(in the rows, 128 means zero)
Turns in one plane each, and the order they were made in; the first pair answered:
Q245:
[151 121 148  79  91 122  88 107  98 128 118 133 105 118 154 142 117 104
 163 151] |-> [115 132 144  67 105 112  88 129 102 120 136 125 102 131 156 140 136 100
 148 147]
[ 82 118 122 148 143 144  90 158 105 122 119  87 166 153 111 125 155 168
 101  79] |-> [135 101 120 179 125 151  91 130 101 138 105  92 174 130 102 128 140 177
 116  83]
[143 127 101 119 128 108 130  85 114 106 127 137 145 128  96 133 124 101
 122 114] |-> [134 131 112 106 127 113 134  90 113 104 114 152 141 133 100 135 112 100
 122 114]
[ 53 152 133  89 152 132 131 147 106 112 123 150 107 160 123 128 106 129
 119  97] |-> [ 83 144  88 157 158  96 112 126 100 123 181 104 135 146 107 125 154 132
 125  96]
Q46:
[119 113 140 137 139 115 128 130 158 101 162  93 175 139 167  90 165 158
  91 115] |-> [ 99 134 124 143 143 115 135 114 145  94 164  91 166 146 159  88 163 159
  94 103]
[ 86 126 153  55 133 110 117 202 148 117 155 146 109 159 158 122 163 106
 108 178] |-> [ 42 197 106 104 140 126 157 117 104 103 164 137  81 172 147 128 150 109
 122 138]
[ 83 147 117 169 143 140 128 142 155 116 163 110 152 134 148 103 185 137
  71 118] |-> [102 147 116 178 139 144 137 136 165 119 160 114 154 128 153 101 186 135
  69 129]
Q580:
[142 136 118 156 125 151 131 110 118 113 101 124 135 110 110 130 110 135
 125  99] |-> [108 153 132 133 131 160 148 131 137 105 103 144 121 124 138 121 125 126
  99 121]
[159 127 109 170 117 118 149 105 120 138 131 149 133 119 139 109 161 113
 126 146] |-> [145 138 114 152 119 117 153 119 126 138 131 158 125 126 151 107 163 103
 123 158]
[127 131 100 168 118 118 141 100  99 145 149 103 146 125  98 143 115 126
 155 112] |-> [ 90 155 108 176 123 152 170 103 137 129 147 120 145 121 132 119 138 129
 113 120]
[151  99  98 138 118 109 121 141 123 159 115 105 150 112 104 158 105 173
 161 100] |-> [112 128 108 162 123 156 154 136 162 144 108 119 159 101 143 125 132 184
 107 101]
Q293:
[116 105 140 149 120 141  97 152 145 118 139 120 166 120 116 126 149 167
 103  92] |-> [118 119 149 158 114 165 127 129 148 116 119 138 162 117 133 118 141 169
  95 101]
[204 106 144 114  84  88  97 143 126 139  95 134 106 132 123 125 137 127
  84 145] |-> [172 105 131 123  99  83  72 152 110 131 104 101 121 133  95 125 132 141
  90  92]
[138 114 126 113 128  97 113 162 132 126 144 130 129 131 140 123 140 113
 130 151] |-> [104 123 114 122 141 109 101 156 120 120 143 111 135 131 119 127 131 130
 126 104]
[140 104 131 121 137 117 119 149 136 116 124 124 138 128 102 136 137 131
 151 122] |-> [121 122 130 132 136 133 126 135 132 107 113 124 136 126 104 132 129 139
 144  99]
Q119:
[104 125 114  96 152  91  97 172 135 118 152 125  89 141 143 144 145 114
 137 152] |-> [101 136 115  93 147  95 108 163 137 114 145 137  79 146 148 145 141 111
 139 159]
[149 168 156  78 142 111 154 159 109 117 119 135  93 156 151 132  99 127
 143 157] |-> [152 170 164  95 140 130 167 155 130 116 118 147 100 148 168 120 114 128
 124 166]
[106 195 140 118 136 150 147 107 164 108 149 141 118 113 174 105 139 128
  81 108] |-> [111 175 136 129 138 145 124 126 176 111 160 127 139  98 164 102 153 140
  71  98]
[141 125 140 142 116 140 133 121 144 131 115 132 143 116 135 119 128 124
 117 133] |-> [141 115 132 147 121 137 121 130 140 134 124 123 150 115 129 123 132 129
 121 124]
Now pairs of rows:
Each pair is two turns apart.
[116  96 117 111 143 103 109 181 138 143 150 102 150 138 126 133 170 138
 123 133] |-> [176  82 125 142 119 124 119 142 134 152 110 109 165 108 108 139 137 152
 143 121] -> Q580, Q245
[123 144 147 138 141 146 138 120 135 136 142 130 119 119 158 120 162 126
 122 130] |-> [124 132 149 116 142 123 120 143 129 143 147 124 116 130 149 123 165 121
 129 140] -> Q119, Q580
[165 147 124 135 104 139 144 122 145 148 153 154 113 132 158 121 137  82
 146 189] |-> [175 124 123 152 109 138 119 141 161 151 163 134 143 113 152 112 154  94
 130 178] -> Q119, Q119
[124 108 165 124 129 151 127 128 152 138  91 148 129  99 140  85 122 150
 104  88] |-> [124 113 167 109 121 145 140 126 153 139  91 165 110 108 159  86 126 138
 110 115] -> Q46, Q293
[177 133 134 177 108 132 168  79 124 136 132 147 117 110 130 126 140 120
 129 148] |-> [188 102 133 178 115 105 128 111 132 147 151 122 143 105 117 129 155 124
 128 146] -> Q119, Q293
